In the rows, 128 means zero.
A state moves one step at a time under one of 8 hidden systems, and each row is a state written as 22 numbers. Each run below is a few steps of one system.
trace 1, dur (8 x 22):
[[115 153 151 139 102 104 112 119 101 149  97 150  84 136  92 125 167 138
  138 100 103 114]
 [116 108 149 139  94 120  91 114 151 117 136 137 146 133 156 105  88 142
   91 112 113  91]
 [125 152 116 151 153 116 117 105 120 124 153 141  71 140 149 148 156 159
  103 141  90 144]
 [119 139 125 137  91 119  84 141 131 170 119 157 128 109  84 115 122 130
  137  93 116 123]
 [122 121 124 142 144 122 103 108 128 126 162 113 145 124 188 137 109 135
   80 114 114 121]
 [127 142  87 139 142 128 131 117 110 144 115 146  88 115 100 126 173 152
  118 110 110 152]
 [114 113 148 135 106 130 100 125 160 144 122 135 166  92 133 135 121 116
  127  85 135 103]
 [120 127 135 136 159 120 142  93  93 119 131 117 113 142 170 132 144 152
   95 122 116 128]]
trace 2, mil (8 x 22):
[[135 112 106 122 182 144 164 105 115 148 154 123 161 106 178 137  97 147
  125 139 158 157]
 [149 137  99 128 180 165 160 122 135 162 139 140 129  97 100 166 138 128
  173 134 120 161]
 [137 109 144 125 145 159 133 126 155 144 134 115 185  97 131 163 109  95
  157 103 125 111]
 [147 124 131 117 166 158 159 115 118 104 127  88 134 142 136 157 151  99
  135 127 102 116]
 [139 125 141 120 114 149 137 146 171 103 111 128 122 124  88 143 154  97
  167 139 126 110]
 [122 124 179 116 112 115 128 135 133  99 135 103 143 145 160 129 131  94
  131 138 149 100]
 [137 138 133 105 120 123 153 141 104 107 112 124 101 161 108 106 141 126
  147 162 139 132]
 [127 130 142 122 102 115 117 151 161 124 146 147 129 129 127 114 101 128
  147 161 157 126]]
trace 3, dur:
[[147 111  42 106 165 167 188 149 155 118 116 141 117  91  83 113 145 143
  162 165 181 185]
 [133 125 168 112 150 141 152 147 154 148 138 114 191  85 127 170 132  67
  202 128 184 130]
 [145 108 129  87 163 142 195 119  52 119 107  93 146 158 139  94 110 124
  142 153 161 136]
 [147  97 111 111 134 174 174 143 198  88 101 144 124 116  78 126 131 127
  175 158 146 122]
 [138 145 197 115 140 125 144 139 119 121 149 101 143 149 140 165 128  74
  184 157 140 111]
 [150 120 107  89 110 137 152 149  82 109 110 114 116 174  95  69  99 130
  137 162 133 126]
 [143 121 120 121 119 149 122 162 209  86 154 128 131 122 121 148 125 100
  149 170 137 129]
 [135 168 148 112 132  98 124 159  75 141 157 101 121 153 132 133 147  82
  158 157 146 148]]
trace 4, ves:
[[ 94 110 125 130  85  81  92 142 164  76 145 120 137 125 202  89 132 135
   58 135 176 122]
 [101 152 163 145 121  91 144  94 103 145  93 189  53 137 113 111 165 186
  142 133 137 133]
 [125 121 152 129  96 119  93 141 182 168 156 180 164 102 117 121  50 140
  156 137 149 122]
 [126 149 139 144 182 109 125  87  87 153 187 131 105 152 200 154 102 163
  101 150 101 146]
 [156 135  93 129 152 175 140 122 122 186 113 158 118 109  43 145 119 140
  181 106  84 143]
 [137 115  92 127 150 146 103 144 158 122 178  85 192  94 176 157 120  81
  104 113 136 137]
 [125 127 110 127 153 137 161  96  60 121  83 103 100 141 119 121 191 140
  103  90  98 126]
 [125  94 111 120  82 158 117 155 203  99  94 136 159  86  83 112 137 108
  142 103 143 102]]
trace 5, sofof, 8 rows:
[[134 139  84 139 148 138 102 151 167 122 166 109 138  97 138 167 162  96
  117 125 120 151]
 [114 132 133 115 119 101 125 136  73 137 115  97 155 123 151 109 152  98
  111  96 158 132]
 [118  91  95 122 118 143 149 120 163 101  95 144 131  99 127  96 138 155
  108 121 160 128]
 [108 143 158 152 144 110 123 114 163 131 152 149 113 107 162 166 154 135
  138 139 147 136]
 [121 131 173 121 113 113 135 114  92 160 112 148 129 134 117 105 105 142
  152 116 139 111]
 [140 111 117 129 136 155 136 112 155 117 136 147 114 137 122 124  94 159
  128 148  98 119]
 [139 162 134 135 149 127 118 130 115 150 157 126 106 138 118 158 143 112
  152 138 100 142]
 [143 117 118 108 112 142 123 142 102 137 114 108 156 133 103 108 115 102
  131 104 115 109]]
trace 6, nok:
[[132 153 165 112  78  94  47 159  67 207 176 115 191 147 132 100  36  88
  131 100 114 107]
 [173 122  15 100 178 163 149 146  81 140 174 103 125 151 121  97  75 150
  105 170 105 183]
 [125 151  73 130 129 121 101 195 191 128 166 118 148  60 119 165 188  66
  150 139 185 183]
 [105  88 133 107 111 118 132 128  92 122  98  82 211 101 179  85 123  98
   88  70 188 112]
 [129  90  85 115 170 164 215  99 135  83  82 139 102 118 123 101 155 179
  125 152 165 146]
 [100 134 201 149 120 111 136 120 197 120 118 167 116  92 136 172 175 119
  179 133 170 116]
 [120 119 206 122 124 120 140  81  67 159 101 131 142 152 141 113  88 142
  141  95 107  78]
 [162 132 111 128 166 170 153 112 139 135 138 153  83 153  81 145 103 157
  161 166  71 131]]
trace 7, ves (8 x 22):
[[164 140  95  94 131 142 116 152  18 154 132  66 153 175 100  96 103  81
  120 103  74 126]
 [154 110  27 118 130 168 128 169 186  60 126  97 108 123  97 117 173 115
   97 154 109 151]
 [ 98 155 139 127 116  86 134 157 112 119 105  99 128  94 142 135 227  74
  138 108 198 150]
 [113  96 124  98  65 107 128 138  96 116  77 132 147 137 117  36 100 150
  103 111 166 106]
 [105 115 139 146 123 113 140 112 203  81 138 169  83 124 168 125 136 178
  114 181 162 130]
 [114 163 208 135 133  93 137 110 101 188 133 172 114 124 124 148 118 133
  192 132 153 130]
 [154 111 121 113 129 146 114 126 120 154 165 137 156 149 130 108  28 151
  125 146 104 118]
 [146 147 102 142 197 151 149 110 136 128 170 124  96 130 143 181 151 137
  133 161  96 161]]
trace 8, Vulo (8 x 22):
[[116 152 151 118  83  88 115 172 159 127 136 159 109 124 107 109 131 116
  173 172 188 140]
 [126 136 133 105 119  96 132 138  73 155 149 132 131 153 150  81  73 147
  131 162 169 147]
 [144 125  68 118 135 144 137 145 137 149 132 162 109 112  83 101 103 162
  147 155 138 164]
 [130 145 112 119 148 118 131 156 139 154 165 129 152  96 137 144 130 102
  161 152 182 169]
 [142 122 100 106 161 144 161 124  68 150 122 108 150 126 127 111 114 124
  137 122 141 148]
 [141 103  94 118 152 169 166 130 168 109 115 128 138  99 107 135 141 124
  151 136 144 138]
 [121 137 159 122 154 122 158 124 117 123 129 112 131 123 148 152 163 100
  156 138 159 135]
 [139 109 148 108 127 148 161 117 104 122  95 121 133 143 103 110 119 129
  150 121 122 104]]
trace 9, Dez (8 x 22):
[[118 149 197 142 108 100  90 125 148 158 162 159 131 131 144 143  88 128
  152 143 130 110]
 [151 133 119 108 137 129 134 122  60 137 142 119 112 176 127  93  80 148
  122 152  99 130]
 [149 141  68 124 147 144 122 158 147 160 160 140 135  95  94 140 122 116
  154 143 132 170]
 [120 147 145 126 126 102  99 141  97 145 154  96 164 120 165 138 136  83
  119 104 144 128]
 [136 100  92 101 126 148 157 133  97 106  88 100 147 127 108  88 140 120
  112 109 138 128]
 [115 115 116 133 135 135 140 135 188 104 127 140 136  84 142 147 162 121
  137 134 171 143]
 [108 131 197 128 118 107 141 105 110 121 110 126 120 141 146 130 145 124
  141 120 140  99]
 [137 101 121 119 123 156 148 113 150 115 109 152 120 136 105 105  98 162
  136 142 117 112]]
trace 10, disug:
[[111 174 178 132  78  83 102 142  98 148 101 150  81 146  82 123 178 112
  160 113 126 117]
 [119  90 114 129  89 133  85 123 162 123 142 135 170 117 156  89  61 150
   74 103 120  98]
 [133 164 108 139 167 110 142 116 104 124 167 146  54 160 145 138 145 167
  123 188 115 172]
 [128 153 133 129  97 116  86 153 110 198 127 148 151  97  72 130 119 101
  170  83 127 130]
 [134 103 106 122 156 138 129 113 116 114 168  94 170 132 204 122  82 134
   77 133 125 131]
 [134 155  93 126 161 134 164 124  90 145 108 139  78 123  82 137 191 139
  156 132 125 170]
 [116 115 144 134 104 132  94 141 168 144 132 118 193  77 135 148 130  86
  134  77 146 107]
 [123 112 142 125 160 126 168  87  93  86 120 107 107 162 184 117 139 157
   88 145 125 117]]
trace 11, sofof (8 x 22):
[[145 117 116 115 157 147 158 101  84 138 128 132 113 156 129 107  94 167
  126 144 105 131]
 [150 132  96 133 163 168 135 128 155 147 143 134 128 103  95 167 139 117
  159 124 100 145]
 [133 127 149 120 139 133 126 126 100 124 136  82 158 134 148 142 139  85
  124 105 115 109]
 [133 110 101 109 127 144 162 130 119  94  88 114 119 129 107 102 163 126
  118 125 139 125]
 [121 123 134 136 117 133 121 139 189 105 130 133 132 100 132 149 162 106
  139 129 148 124]
 [112 137 174 121 106  92 123 131 108 124 125 126 124 147 151 112 133 119
  131 134 159 115]
 [130 118 119 121 106 132 134 135 148 125 117 159 111 128 101  95 109 155
  139 150 144 129]
 [131 146 138 140 135 122 105 132 150 140 172 141 118 129 143 151 109 129
  138 151 118 136]]
trace 12, mil, 8 rows:
[[146  75 117 132 188 210 184  80 180 129  95 134 165  78 110 173 125 139
  157  89 108 107]
 [134 129 189 150 180 159 145  85 162 116 141 111 129 123 150 217 163  97
  156 113  84  96]
 [145 123 182 112 118 159 150 119 111 117  81 104 130 153  73 146 149  85
  181 100  88  75]
 [138 107 176 114  97 146 124 132 171  62 125 109 125 176 135 127 111 106
  123 152  97  71]
 [130 169 168 119  99  92 108 159 106 104 143 112  81 184 124 125 157  95
  144 167 118 117]
 [129 129 131 100  63 106 108 171 120 116 115 128 132 146  98  66 100 114
  138 147 161 114]
 [123 136 110 120 120  95 113 145 121 107 169 120 114 151 179 100 108 140
   93 176 157 150]
 [127 160  86 117 124 104 122 159 102 165 140 151 109 112  99 106 136 134
  150 146 165 178]]
trace 13, nok:
[[139 181 134 105  71  86  74 197  76 163 152 112 122 165  83 102 115  73
  160 146 126 135]
 [151 113  80  95 109 130 107 170 125 126 175 109 161 150 142  72  46 128
  105 170 147 147]
 [129 158  75 115 156 101 136 166 109 136 168 110 118 111 152 126 164 109
  134 171 194 201]
 [115 108 112 107  97 120 133 161 137 149 105 131 184  77 111  90 125 104
  151 108 212 142]
 [122  94 133 121 171 141 185  92 124 118 127 128 156 110 187 119 105 161
  120 142 180 136]
 [124 138 143 130 159 138 180 115 126 145  97 150 110  98  94 157 177 129
  191 128 159 144]
 [126 101 186 129 122 149 132 106 161 141 118 142 172 109 124 147  91 122
  163 104 123  85]
 [147 134 148 126 177 151 161  92  88 130 137 107 112 161 139 155 127 130
  138 135  82 118]]
trace 14, Vulo (8 x 22):
[[132 154 137 164 183 137 120 101 162 159 179 153 103 104 149 208 146 138
  150 137  97 149]
 [149 142 147 122 136 143 104 126  80 179 141  99 160 133 104 152 108  86
  155  86  78 110]
 [152 101  91 121 142 175 122 131 164  78 146  88 144 142 141 139 116 112
   94 133  78 107]
 [123 158 117 137 126 116 114 144 127  99 122 104  93 136 122 154 215  95
  115 121 106 136]
 [117 105 151 111  77 118 112 142 121 104  89 101 162 129 124  94 139  93
  112  88 142  85]
 [109 109 132 136 124 117 136 102 151  80 119 141  97 142 170 106 139 172
   80 142 134 116]
 [109 152 154 145 102 100 112 122 130 159 110 172  93 114  98 128 156 147
  152 113 135 129]
 [123 118 161 128 110 116 104 120 135 151 150 144 160 125 154 116  65 138
  127 124 139 109]]
trace 15, Dez (8 x 22):
[[132 104 101 139 177 168 154  97 155 125 127 116 149  88 146 166 148 130
  119 101 117 135]
 [124 122 160 138 144 147 137  99 138 119 111 110 136 117 133 169 168 107
  135  89  98  99]
 [135 103 135 130 116 160 126 114 160  87 106 120 126 135 116 132 135 123
  117 109  87  87]
 [130 137 135 137 124 135 118 131 168  92 138 131  91 142 125 149 157 122
  125 149 104 119]
 [129 148 152 128  95 116 100 144 131 129 128 138  99 150 101 123 132 116
  141 133 106 109]
 [133 137 110 120  99 116 100 146 132 120 145 133 112 145 121  99 105 134
  111 147 123 128]
 [127 157 106 124 125 105 115 149 111 140 146 135 102 133 120 119 141 130
  132 150 141 158]
 [122 134 119 121 111 112 110 144 109 157 129 135 141 112 119 106 119 126
  131 114 151 138]]
trace 16, disug (8 x 22):
[[149 144 120 124 126 155 146 123 117 134  92 142  77 143  46 136 160 129
  168 121  75 120]
 [135 116 137 130 100 143  75 154 186 107 157 104 169 119 141 146 110  80
  119 114 101  97]
 [136 141 124 114 129 112 142 128  76  84 124  95  84 188 144 101 154 129
   95 155 107 126]
 [125 132  82 132  83 126  92 164 164 141 111 149 122  91  67 111 155 120
  132 101 132 136]
 [110 134 150 133 122  90  98 130 136 106 175 110 138 140 211 131 117 118
   89 152 156 129]
 [126 141 111 122 124 110 148 118  70 156  93 155  83 136  90  87 144 170
  133 120 132 147]
 [123 118 110 144 128 134  94 134 189 155 164 153 164  74 139 150 101 130
  130 113 139 138]
 [127 149 169 125 166 108 153 100  62 133 150 113 109 165 175 138 125 136
  130 152 129 135]]

Name the system that made each run.
trace 17 (2 x 22):
[[139 129  57 153 157 168 113 125 194 157 145 168 117  70  85 171 149 151
  138 111  98 157]
 [127 144 154 134 146 124 104 118  85 180 144  94 178 104 147 166 141  78
  138  67 115 119]]

dur
trace 18, 2 rows:
[[150 184 140 136 131 143 113 154 121 190 123 149 100 113  20 182 173  85
  222 112  84 139]
 [141  90 143 108 110 147  89 137 128 105 157  56 218 139 185 124  73  66
   83  91 104  76]]

disug
trace 19:
[[150 140 138 110 134 130 141 154 147 173 165 177 129 129  88 123  54 143
  204 190 158 156]
 [165 139 133 107 167 137 131 142 105 157 200 107 157 159 154 144  49 112
  154 179 119 145]]

sofof
trace 20 (2 x 22):
[[113 177 227 177 130  99  92  85 163 146 158 183  61 144 132 207 154 143
  162 136  71  96]
 [143 155 160 133  95 125  68 114  54 189 133 136 120 175  78 115  74 131
  129  82  28  85]]

nok
trace 21, 2 rows:
[[ 97 148 215 154 143 104 142  76 104  84  95  93  98 150 179 183 236  96
  112  93 102  82]
 [138 101 161 116  60 159 132 118 130  98  45 149  97 172  36  78 116 147
  145 104  71  55]]

nok
trace 22 (2 x 22):
[[141 127  75 128 115 156 131 147 149  38  85  86  70 159  83 128 232 101
   97 127  69 108]
 [ 93 128 185 122  55  81 102 165 161  60  92 101 139 126 141 111 199  67
  119 110 181  85]]

Vulo
trace 23, 2 rows:
[[134 163  60 127 121 125 129 162  94 180  91 149 103  80  34 121 207 111
  167  87 144 180]
 [ 87  99 129 142  74  96  65 133 167 130 141 129 194  76 195 101 114 123
   64  70 168 108]]

Dez
trace 24 (2 x 22):
[[129 105  98  98  76 117 110 139  64  89  94  92 126 178 133  37 110 136
   57 109 112 101]
 [103 118  81 144  88 111 116 149 209  77 112 169  85  95 119 102 176 163
   94 143 162 145]]

Vulo
trace 25 (2 x 22):
[[144 100  75 105 188 148 195 104 118 109 156 147 104 150 169  89  60 205
  110 208 153 166]
 [152 156 117 135 160 161 141 153 188 182 146 178 116  79  42 186 136 114
  229 151 123 163]]

dur
trace 26, 2 rows:
[[137  83 117  85 139 156 203 123  91  96  77 100 155 138 121  75 121 128
  135 131 175 123]
 [123 112 134 123 148 145 197 120 176  85  98 154  95 113 114 132 168 149
  167 171 178 138]]

Vulo
trace 27, 2 rows:
[[ 89 174 168 126  76  41  70 170  90 168 160 126 155 115 177 105 136  90
  126 121 200 147]
 [111 108  63 121 132 103 142 122 113 131 140 152 124 110 178  63  95 199
   72 154 192 174]]

dur
trace 28, 2 rows:
[[121 132 150 127 142 130 162 101  85 127  79 124 104 133 109 131 183 130
  140 100 118 117]
 [120  96 124 141 113 157 111 118 196 112 114 142 155  86 122 140 132 130
  117  88 115  99]]

disug
trace 29, 2 rows:
[[157 118 110 125 136 163  78 151 155 163 175  93 210 100 128 167  83  68
  137  92  88 116]
 [148 135 101 110 180 137 165 124  48  88 133  51 108 174 162 130 170 103
   94 145 104 140]]

disug
trace 30, 2 rows:
[[132 112 109 132 141 138 121 107  88  64 125  54 122 169 181 127 168 110
   43 100  67  98]
 [136 125  78 132 116 165 141 148 180 100  73 142  90  95  42 138 215 115
  152 107 110 132]]

Dez
trace 31, 2 rows:
[[143 183 144 150 147 104  68 121  83 177 210 129  94 171 151 165  96 133
  118 144  52 135]
 [147 138  36 127 100 137  66 155 107 171 140 133 128 122  70  93 102 138
   92  92  74 147]]

dur
trace 32 (2 x 22):
[[ 87 112 158 152 116 104 145 100 185  87 102 162  96 103 168 126 175 166
  108 131 172 118]
 [ 99 144 200 147 103  94 122 105 147 156 117 193  99 120 125 132 123 159
  163 127 150 112]]

sofof
trace 33:
[[104 140 148 130 112  98 115 147 125 120 117 101 150  98 153 141 194  77
  125  95 172 128]
 [101  91 133 129 118 121 147  95 124  99  83 132 136 117 161  92 144 163
   81  96 153 107]]

disug
trace 34 (2 x 22):
[[150 187 103 119 191 112 109 166  65 162 207  59 140 131 165 190 161  49
  143 149 123 185]
 [150 105  93  85  89 162 124 175  87 143  78  69 211 104  65  93 139  44
  147  56 140 111]]

Dez
trace 35 (2 x 22):
[[134 136  86 107 186 117 160 142  86 177 180 117 164  99 174 127  97 126
  148 164 202 202]
 [145 108  62 107 173 167 186 141 131 167 114 146 159  67  84 119 122 136
  179 129 186 180]]

dur
trace 36:
[[119  72 129 127 126 149 148  86 143 122 111 147 160 111 158  93  70 181
   98 106 137 102]
 [120 120 171 157 172 146 161  73 172 115 131 156 101 111 155 180 152 160
  143 132 112 114]]

ves
trace 37 (2 x 22):
[[120  86 173  96  93 123 158 143 159  80 108 125 160 141 147  82  91 122
  146 164 196  98]
 [124 135 194 120 143 111 175 107 120  94 131 141  84 172 160 126 122 154
  157 196 151 118]]

ves
trace 38:
[[126  38 114 118 138 186 187  62 132  79  49 118 161 116 142  81 112 181
   74  72 111  74]
 [129 143 138 166 165 147 153 113 233  82 143 169  54 106 115 203 201 149
  163 173 113 135]]

disug
trace 39, 2 rows:
[[155  98 115 120 190 173 152 106 147 160 176 130 177 119 166 157  40 148
  140 152 121 137]
 [163 157 129 107 193 158 184 124  75 153 131 105 110 148  88 165 147  98
  197 154 115 153]]

disug
trace 40, 2 rows:
[[143 151 148 142 156 140  91 126 134 163 184 107 157 120 146 191 113  87
  140 111  78 123]
 [156 128  98 123 145 157 106 128  97 120 143  78 138 153 123 139 127  98
   96 103  52 112]]

Vulo
trace 41:
[[146 130 122 138  99 151  65 154 187 131 164 129 152 127 100 151  95  97
  133 120  70  99]
 [143 152 126 113 131 110 114 141  70  97 159  84 101 197 156 113 128 107
   95 161  89 125]]

disug
trace 42, 2 rows:
[[123  88  94 138 193 176 205  94 193  84  97 130 130  66 143 164 191 147
  133 128 170 145]
 [ 97 134 228 138 142 111 158 101 141 131 111 128 148  99 162 183 177  94
  182 110 176 103]]

sofof
trace 43 (2 x 22):
[[151 133 102 126 132 132 107 134 144 168 190 176 115 143 115 112  26 179
  135 182 104 149]
 [163 179 114 109 156 119 118 161  69 189 192 120 124 153 105 139  85 105
  178 172 115 171]]

disug
